Each path below is one point turned by a fixed rotation once a step. After each direction that follows a path, write how fast that rotation turns it, in degrees each step (0 if it stays still).
Each turn is a multiple of 5 degrees from 10 to 175, or 0.
Each row of a path follows its step; steps can be skipped.
path 1
step 0: [  5  -8  18  22 -20  -8  10  -5   3  -6 -28  22  -4 -13  -4 -18  14  21
 -13   0   8  10  26 -28 -23  -2  -6   5  13 -35   9 -20 -10   0   6]
step 1: [  3  -4  13  17 -20   4 -21 -24  -4   4   6   9  -5 -24  -1 -23  -1  33
   6  10 -10  35  -4  16  -7  -4 -27   9   6 -20 -19 -20  -6  -9   6]
step 2: [-13 -11   0  -2   0  -3  -5 -29 -17  42   1  15 -15  -1  -4   5  19  15
   1  13  32   6  -1  -7 -16  -3 -20  28   9 -24  -7 -18  -6   4  -9]
step 3: [  9  -1   5  37 -13   6   1  -2  19  14 -26  34  -7  -9   4  26   8   8
  -3  17   7  11  11   2 -10  13 -34  18  -6 -23   6   1 -12  -5  -6]
step 4: [  0  -3  -4  25  -2 -17  -1  -8  15  20   2  -3 -14 -10  11   7 -19  23
   1  -8   9  39 -25   9   4  -2 -33  31 -12  -9 -18   1  14  -3  -4]
step 5: [-16 -15 -21  36   1 -22  20  -6  -3  22 -17  -4 -29   2  -3   1  18  13
 -12 -12  31   1 -10 -21  -3  -4 -11  17   1 -25   9   6   4  10   4]
step 6: [  5  -9   4  47 -14  -6   5   0  -5 -14 -35   4 -27 -23  15 -13   8  12
 -13   2 -24   8  -9   7 -14   1 -27   7   0 -10  12  10   9  -2   9]
step 7: [-10 -13   2  -4  -3 -19  -4  -6 -12   8  -1 -14 -13 -20  26 -28  20  19
 -20  -6   8  30 -22  11 -21   5 -15  22   9  -6 -11  -7  27   5  -4]
step 8: [ -5  -9 -21  21 -19  -3   1  -3 -13  11 -23  14  -7   4   9 -10  53  12
 -11   9  17  15   1   0 -15  25  14  16  18 -17   5  -4  -7   0   3]
[ -6  -1  -1  11   8   1  -7   0   2   7   7   9  -1   1  -2   4  -7  -8
   1   0   4  -1   5   2   6  -6 -10  -2  -2  -1  -4  -2  -3   0 -12] : 40
[ -6   2   3  -1   5   7   3  -6 -12  -2   1   2  -9  -9  -3   7   2  -2
   7   6  -2 -13  -8  -1  -3  -2  -4  -1  -3  -2   4   3   3  -3   5] : 100
[ -5   3  -5   1  -3 -17   9   2   1  -7   2   3 -11   2  -1  -3  -8  -1
  -2  -6  -3  -4   2  -1   0   0  -3  -3  -9   2   2  -7   1  -2   5] : 55
[ 2 13 -2 -7  2  0 -9 -1  0 -4  4  3 -8 -2  7 -5 -5 12 -5  6  4  0 -2  1
  6 -5  3  2 -5 -2 -2  7  0 10 -3] : 130
[ -2   7  -6  -2   0   1   7  -1  -1   4   9  -3   5  -4 -12  -9  -1  -4
  -6  -1   3  -7  -3   3   0   2   0  16   6  -1  -2   0   5  -1  -3] : 130
[ -9   0   7  -2   6  -1   5  -3   6  -5   3  -3   2   4  -6  -2   6   5
   1   1   9   2   3  -6  -8   8  -2  -5  -4  -2   7   4   4   7 -10] : 140
[ -7   5  -2  -7   0   6   4   0  10  -4   1 -11   0  10   9  -4  -3  -7
   4   5  -4  -9   1  -1   2  -3   0  -4   4  -3  -6   2  -5  -7  -2] : 0
path 2
step 0: [ 19 -11  16 -13   6 -23  20  -4   8   5   6  23 -16   8  -9 -36 -10  19
   2  -3   2  16 -15   4   2  -8  16   0   3   6 -29  15   5 -18   9]
step 1: [ 18   1  18 -13  -4 -17  10  -5  -3   2 -16 -33  26  16  13   8 -11  -7
  -2  -3  15 -16  22 -11  19   0  -3 -14  22 -14  18  -1  20   2 -17]
step 2: [  0 -16  18  13   7 -11  14  -4   6  19  -9  17  -6 -18 -15   7   5  11
 -27  -9  11   3  -6 -12  -9 -14 -15   9 -10  16  11  40 -23   1  -6]
step 3: [-16 -29   9  -2   4 -36   5 -22 -11  -1  13   6  23  18  -7  -3   1  -1
  30   7   7   1   2  -3  13  13  -8  -5  25   7 -17 -14   4  -8  14]
step 4: [ 29  -4  16  12 -11  -4  31 -10  22   9  -4 -20 -10   4  17   3   6 -23
 -16  -4  -6  -5  -1  -6   4   1  26   8   9  -9 -17  20 -18  17 -16]
step 5: [  3 -22  14   4  10  -5 -21  -8   7  15  21   4   4 -10   6  -9   2  30
   4   4  22 -19  25 -21  15 -13 -14  25   0   6   9   9  17 -20  -2]
step 6: [  9  -6   7   3  -6 -20   5   0  -8  19  -1   0  13  -3  -8  16 -25 -14
  -7 -10  17  40 -26  -6   4  -2   2   1  25 -15 -23  11   4  11  15]
step 7: [ 13  -8  13 -15  -9  -6  24 -18   1   4 -13  19   3   2  30  12   7   5
  17  30   3  -8  13   5  24  16   3  19   1  10  21  14  -9  -3 -16]
step 8: [  7 -26  25 -20  12   3  15   3   6  -4  12  11   3  12  -7 -22   6  11
 -26 -21  12  -9 -25 -20  -7 -13   9   0  10  -3 -20  13  18 -13   6]
[ -9   1   9  -6 -11   5  -5  -3   3   3  -5  -2   7   8  -9   5   5  -2
   2  -1  -4  -1  -2  -9  -5  -3   2   4   4  -5  -1  -6   8  -2  -3] : 160
[ -9   2   1   2   2  -8   3  -1  -3   9  -6  -2   2  -2   4  -7  -1  -4
   3  -9   5   7   0   8   2   2   4  -4  -2  -2  -9 -10  10   1   6] : 130
[  3   4  -1   6 -12   5   3  -4   0  14  -7   7  -6   1   1   0   7   3
  -3   2  -1  -2   8   3  -1   3  -3   3  -9  10   0   4   2   2  -4] : 140
[ -5  -3 -11  -1  -6  -3   1   5   3   3   5   1   2   1 -12  -4  -5   2
   1   4   3  -9  -7   5   4   7  -5   0  -2  -8  -7   9   6  -2  -3] : 130
[ 4  1  5 -1 10  0  3 -1  2 12  3  3 -9 -1 -8  2 -1 -7  3  0 -6  5 -9  4
 -5 -9  4 -1 -5 -6  0  1 -3 -4 -9] : 175
path 3
step 0: [  8   1   8 -11 -11 -21 -33 -11  11  -6  13  -3  12 -20  12  -5  -2   8
  -6   0  41  -2 -22   3  26 -27 -13  -3   0  -1 -10 -15   5 -20   0]
step 1: [-12  -7 -14   3  -2  29  12 -10  12   4   9   5 -12  17  -8  29  15  12
 -13   3  -4   4  -9  26  38  -9 -11  11   5  19   8 -14 -24 -15  -3]
step 2: [  2   9  12  -6  -4 -19  15 -30  -2   2 -18  -3  -5  16  -7 -14   3   7
  11 -13   0   7 -44  -8   1 -39 -12  15  -1 -11  -1 -14   8 -10 -13]
step 3: [ 20   9 -30   6   4   3 -24  10  -9  -3   2  15  -4  -4 -10  18  -9  19
   5   5  26 -14 -12   3  10 -25 -17   6 -14  28  13 -16  -2 -12  20]
step 4: [-20 -10  -6 -19  -3 -10  19 -26  13  14  20  14  -4  16  -3   5  21 -12
  -7 -12  26  14   8   0  15 -30 -12   3  11  15 -24 -14  -6 -10  -2]
step 5: [  4   6   8  -1   1  27  -2  -1  11 -19  -5  21 -24 -14  -5   6 -15  19
  18 -15  -6  10 -40   6  28 -21 -22   4  -4  -8 -13  -5   9  -5  -5]
step 6: [  2  21  -9 -18   5  -4 -19 -13   6  27  -3 -17  15   2  -4  -1  13  13
 -12   6  24 -18  -3   0  32 -37 -13   8   6   2  21 -10   1  -8  -8]
step 7: [  7 -25  -1   2  -3  -9  17 -16  23 -19   5   3 -22  17 -10  24  10  -3
  -1  11  26  13 -34  21  10  -8  -8   1  -9  22   7 -15  -8  -9   6]
step 8: [ -2  14 -16  -6  -9   7   3 -12 -20   9  -2  15  -2  13   9  -7   0  17
  16 -18  -2  14 -18  -9  13 -36 -15  13  11 -27  -5 -27 -18 -22  16]
[ -3   4  -5  -1   3  -1   3   2  -6   1   3  12  -1   2  -4  -2  -4   0
   1  -9  -2  -2   5  -8 -10  -4  -1   3  -5  15  -9   0   7   1   0] : 60
[ -5   0  -4  -5  -6   4   4   5   6   2   0   2   0   2  11   4  -1  -6
 -13   4   6   8  -5  -3  -3  11  -3   3   0   4  -6  -5   0  -9   6] : 110
[  1  -2  -3 -14 -10  -4  -3  -2   2   7   0  -8   5   0   3 -14   0  -2
   0  -9  -4   0   2   6  -2  -4  -1   2   0   0  -3  -7  -5   7   3] : 175
[ -8   2   1   2 -12   5  -4   4  -5   7  -1   3  -3   4  -6   4  -5  -3
 -10   6  -2  -7   9  -1   3 -10   1  -6  -5  -4   4  -1  -2   0   4] : 140
[  0   6   0  -2   1  -5   4  -6   6   6   4   2   2   4   3  -3   0   8
   1   4   0   2  12 -11   2  -2  10   6   6  -8   2  -5   4  -8  -2] : 170
path 4
step 0: [  1  -5  19 -25  -6 -16  13  29 -15  -1   2 -19  14  -5 -11   3   0   4
 -10 -28   0 -12 -12   8  -7  20  13 -21  -9 -10   7 -24  20  -8  19]
step 1: [-11 -16   9  -9 -16  18  33  25 -16   3   0 -16   4  -8 -26  -1   4  -9
  17 -11 -15  -2 -14  -5  -5  18  19 -36  -2   5  15   2   8   2   3]
step 2: [ -7  12  13 -12  -7  12  11  19 -16   1   3 -13  19   4 -12   2   8  18
   5 -15 -10  -7  -2   5 -23  13  11 -28  11   7  25 -31 -12  31   4]
step 3: [ -9  18  17  -3   8  18  24  12 -23  29 -19 -18   7   1 -12  11   7   9
  16 -20 -13 -11  -8  -4 -23   0  -6 -15 -13   6  16   5   8  15  24]
step 4: [-13  13  24 -14   7  -7  21  22 -26   8   5 -26   8  24  -5  12   2   8
   5 -20  -3  10   4   6 -25  10  -1 -15 -11 -14   0 -24  13 -10  10]
step 5: [ -9  -4  17   2  -1  15  14  23  -6   6  10 -20   3   9 -11  10  11   2
  17 -16 -18 -29 -13   6  -9  14   9 -39 -12 -14   3  -1  22 -20   6]
step 6: [-14  -7  10  -3  -4  24  12  18  -6 -18   9 -25  16   2 -17  26  12   8
   5  -6 -11   5  -8   0 -17  29 -10 -32  -2  10  11 -29   2   5   0]
step 7: [  2   4  20  -5   7  35  14   2  -8  11   5  -8  28   3  -9   6  21  17
  17 -22 -12  -4 -13   6  -7   5 -10 -31 -17 -10   6   0  -7  26  11]
step 8: [-23  11  16  -7  15  14  20  25 -18  10  10 -17   6   9  15  17   7   6
  25 -14 -20  13   3  13  -8   4 -19  -6  -9   2  -4 -22   2  12  24]
[  4  -7  -7  -5  -3   0  -6  11   5 -12  -3   2   2  -1   3  -3   5  -5
  -4  -2   2   2  -7  -5 -11   2  -7  -7  -3  -6  -4   6   2  -1   2] : 65
[  0  -5   4  -4   4  11  -2   0  -2  -6   3  -1  -3 -10  -7  -5   1   2
  -7   3   3   2  -7   1  15   7   4  -5  -2   1  -7  -5  -1   3   1] : 65
[ -7   3   4   3   4  -3  -2   4   6  -5  -2   4  -7  -4  10   1  -1   2
  -6  -1 -10 -16  -2   0   0  -1  -1  -1   5   7  -2  -6   4   4   6] : 125
path 5
step 0: [  3  18  10  10  -4   6 -18   8 -11  38  12   2   5   2 -29 -15   0   2
 -19   6 -15 -10  13  -2   6  -6  10   9  20 -26 -12   0 -29 -14  12]
step 1: [  0   2  14   3  12 -38 -17  -6   1 -17 -29   7   3   2  -9   7  20   5
  17 -26  13   4  16   5   9 -12 -16 -11  11  16  19  16   7 -12  -1]
step 2: [ -2 -16  -6  -4 -10   6  21  27  -1  23  15 -11  13 -18 -42 -23  -2  23
   1  -2  -8  -3  -7  11 -12  -4  16   1 -16   6   8  16  -6  -2   1]
step 3: [ -1  27  -4  22 -10  -9 -24   3  14 -11 -15   4  11  -7  33  -3  15  -7
  21  -7  -5 -33 -12  22  -5 -23  -3   5 -10   1   8   2  -9  -1  -3]
step 4: [ -8   3  10  -4  -5   1  10  14 -14  -7 -13   9  -3  16 -24  -9 -24 -18
 -18   6 -10  24   6  21 -18   8  15 -13 -15  12   4   3 -40  -7   5]
step 5: [ -3   6  10   8 -24   5  -8 -27  -6 -12   2  -2  -5   4  -6 -12  49  -1
  19 -21 -19  -1  -1  -7   8 -10   3  11  16 -18  -8   9 -14   6 -18]
step 6: [  5  -5  -3  -4   7 -15   7  32 -17   2 -28  17  -2  10 -33 -11 -27  -4
  14   8  -1 -17  -1  12   6  13 -13  10  23 -13   9  10  -1 -17   5]
step 7: [-27 -20  -3   9  20  -2 -32 -10  23  16   7   6   5   6 -18   3  25   5
   6 -16  -9 -12   9   1 -20 -22   5   3 -11  16  -6  14  -4   2 -18]
step 8: [ 22   8 -13  -7   5 -14  20  42  -6 -31 -12  -6  -5 -13 -11   9  12   7
 -10 -12  -7  -6 -14  14  -4 -10   2  19 -16  -3   8 -11 -16 -16  10]
[ -8  -1  -3   2   8   2   4   2  -1  -1  -4  -1   3  10  -3  -2   6   0
  -4 -10   5   8   0  -3  -6   0   1  -7  -5  -7   7   0   2  14   4] : 125
[  4   6   7  -8   8  -2  -7   1  -5  -5   4  -3  -8   4   5   5  -2   3
  -8  -5  -5   1   3  -4   5  -7   7  -1  -5  -1  -3   0 -13   0   5] : 90
[ 1  4  1  1  5 -1 -7 -9  3 -4  3 -6 -6  2  2 -3  3  5 16  2  1 -1  8 -2
 -7  7 -1  2 -4  1 10 -7 -2 -1 -3] : 175
[ -1  -4   2   0  -4   2   2  -7   2  -6   7   5   3   2 -10   6  -5   8
  -1  -5  -9  10   5   3   0  -1  -5   0 -11   8  -4   2   4   2  -7] : 130
[-11  -6   7  -9   5   1   0  -1   2   3  -1  -4   4  -6  -5  -5 -10  -5
   1   3  -1   5  -9  -5   5   0  -1  -4  -4  -2   8  -7  -6  -7  -6] : 155
[ -6   3   5   1 -15  -1  -5  -2   0  -6  -1  -2  -1   4  -2   2   4  -4
  -8  12  -1   7   6   2   3   6  -3  -1   5  -9   2  -7  -5   4   0] : 70
path 6
step 0: [  1 -16 -12  11  16 -13 -21 -34 -11   0  14 -16  -5 -37   4  13 -10 -19
 -30   1  -8 -10   1 -35   5   9  -3  -9  21  13 -13 -30 -15  -9  26]
step 1: [ 12 -12  28   1 -27  14 -20  20  -5  -1 -19  20 -26   2 -22   4   9  17
 -12 -20  32 -10   0   6  -8  14   9  10 -20  39  10  -7 -14 -26   0]
step 2: [-44  -3  -5  -7   4   5  15 -25   2  23 -22  -6  -4 -19  -2   2  23 -23
   2  -6   0 -18  -9 -19  -1  12  21   3  36  -2  19 -18 -27  21 -17]
step 3: [-17 -32  -3  14 -17   8   4  31 -15   2  26  41   8 -16   5  23  -9 -13
  -4   9  18   6 -21   0  24  22  13   3 -17   3  -2 -15   9 -24  22]
step 4: [-15   8  33   3  30  -5 -15 -18   9  33 -17 -17 -14 -17 -12  11 -35  -9
 -20 -35   8 -21 -25   2  19  -6   1  -5  11   7   3  14  -4  -7  -6]
step 5: [  3 -28 -19 -18 -20  -2 -13  -8  15   5   8  24 -12  -5  13  23   4 -14
  26  -2  -9 -13  -8 -16 -10  10 -30  19 -16  10  19 -14 -38 -33   1]
step 6: [-27   2  23   7   8 -26  -1  11  -5   4  -7   1 -18  17 -22  26 -12   0
  -6  13  19 -16   0 -29  15  11   5  10  33  39 -19 -24  10  18  -3]
step 7: [ -6 -24   2  -1  -1  31  -2  12 -14  19   6 -28  -5 -19 -11  -3  14 -12
 -10  -7 -16  19   4 -12  23  17  13  26   2   7  21   3 -23 -52   6]
step 8: [ -3 -17  20 -22   7  -9  -1 -24  -5   9  -7  36  23  -3 -15  27  -3  -5
  28 -25  21  -4 -11 -13  17  -2  35  -6 -12  28  -2   5  -6  18 -22]
[  2  -4   0  -2   3   1   1  -3   9  -3   6  -2   3   4  17  -2   3   0
  -3   1   5   6   5   2   4   5   2   4  -7   0   9 -11  -2  -8   4] : 160
[-2  5 -6 -3 -1  2 -7 -5  9  8  9  5 -3  2  1  0 -3 -8  1  1  2 -4 -7  8
  7  5 -3 -9 -3 -7 -2  5  9 -2 -4] : 65
[-3 -2  0  4 -1  6  1 -6 -4  0  2  7 -4 -4 -8 -6 11 -2  0  5  5 10  5  6
  8  0 13  0  4  1  7  1  0  3 -6] : 65
path 7
step 0: [ 16  25  20 -16 -12  26  -9  19  20 -11  14  -3  20   0  -3   1   4   9
   0 -18 -14 -22 -12  27  -3  -1  -6  -1  -7 -18 -15  -6  -4  14  -8]
step 1: [-12  16 -16  15   6 -13  10   3 -14  -8  18 -16 -16 -17  28  -9  13   3
 -16  -9   0 -23 -16   4 -11  15   3   8 -22  19  14  -3  -9  23   6]
step 2: [ -5   7  -7 -15   0 -13  -3 -11 -15   6   1  -1 -17  22  -1  12  11  11
  -9 -28  22  41   5  22   4   5 -25  -4   0   1   7   5  12   1  14]
step 3: [  5   0   0 -16  20  -8 -11   1 -10  -1  -6 -11 -13  29   8   8 -13  -9
   6  -9 -12 -16 -19 -14   2 -14  -2 -10  50  -3   5 -11 -10  -9 -11]
step 4: [ 15   4  13  19  -6   6  31   3 -11  -2  -5  16  -3  17 -11 -15  18  -7
   9  24  18  -5  -8  14  26 -13  13   0   6  20 -16 -10 -14  12 -13]
step 5: [ 15  -3  -5  -5  13  14  11  -5 -11  16   6 -17  12 -12  -7  14 -10   1
 -23  30  -7 -13  33  33   0   5   0 -10   1  -5   9  17 -12   5  15]
step 6: [  6  -3  16   4   1 -15  10  18  23  12 -14 -21   1  -7   8   3  12  18
 -17 -20 -14  20 -11  -2 -10  15  28  11  10 -14 -15  24 -11   6   6]
step 7: [ -8   8  -3   3   3  -7  22  -5   6 -12  -1   4 -28 -18   6 -16 -11  -4
 -22 -16 -14   0  -7 -13  19 -13 -36  -6 -14  -9 -22   2 -11 -22  -4]
step 8: [  8   5  -5 -20 -12   7  -7  -6  -5  -9 -12  41  -7   9 -10  12  -3   3
 -34   8  16   0  -8 -26  -8  14  -6  -9   1   5  23   3  -8  15 -11]
[  5 -11  -1   4   1   0   4  -2  -5  -8  -5  16   1   7   0   5   1  -6
   5  -1  -8  -5  -3  10  -8  -3   2   1   0  -1   1   4   0  -3   2] : 70
[-7 -3  2  8  0  5  6 -2  5  1  4  5 -1 -1  9 -1  3  8  2  6 -7  5 -8 -5
  2  3  0 -2 10  7  1  3  9  9  4] : 145
[  1   1   5   0  -7  -2   8   0   6  -6   0  -7   1  -4   6  -8   0  -7
  -1  -9  -4   3   3   2 -13   8  -9  -5  -3   2   4   6  -2   2   1] : 65
[  8  -3  -1   3  -1   2  -5   8   2  -4   5  -4  -3  -1   0   5   0   5
   6  -7  -1  -6  -3 -10  -3   7  10   7   8   5   4   4 -10   0  -4] : 135
[-2  9  6 -2 -2  1  0  0  2 15  5  4 -5 -9  1  9  6 -5  7  2 -4 -3  0  5
 -5  0  6 -6 -2  3 -5  5 -3 -5 -2] : 65
[  4   0  -5  -2 -11   1  -1   5   1   5  -2  -2  -4   7  -4   7  -4   1
  -7   1  -7   2   8   1   2  -3   2   0  -4  12  12   5   9  -2   4] : 115
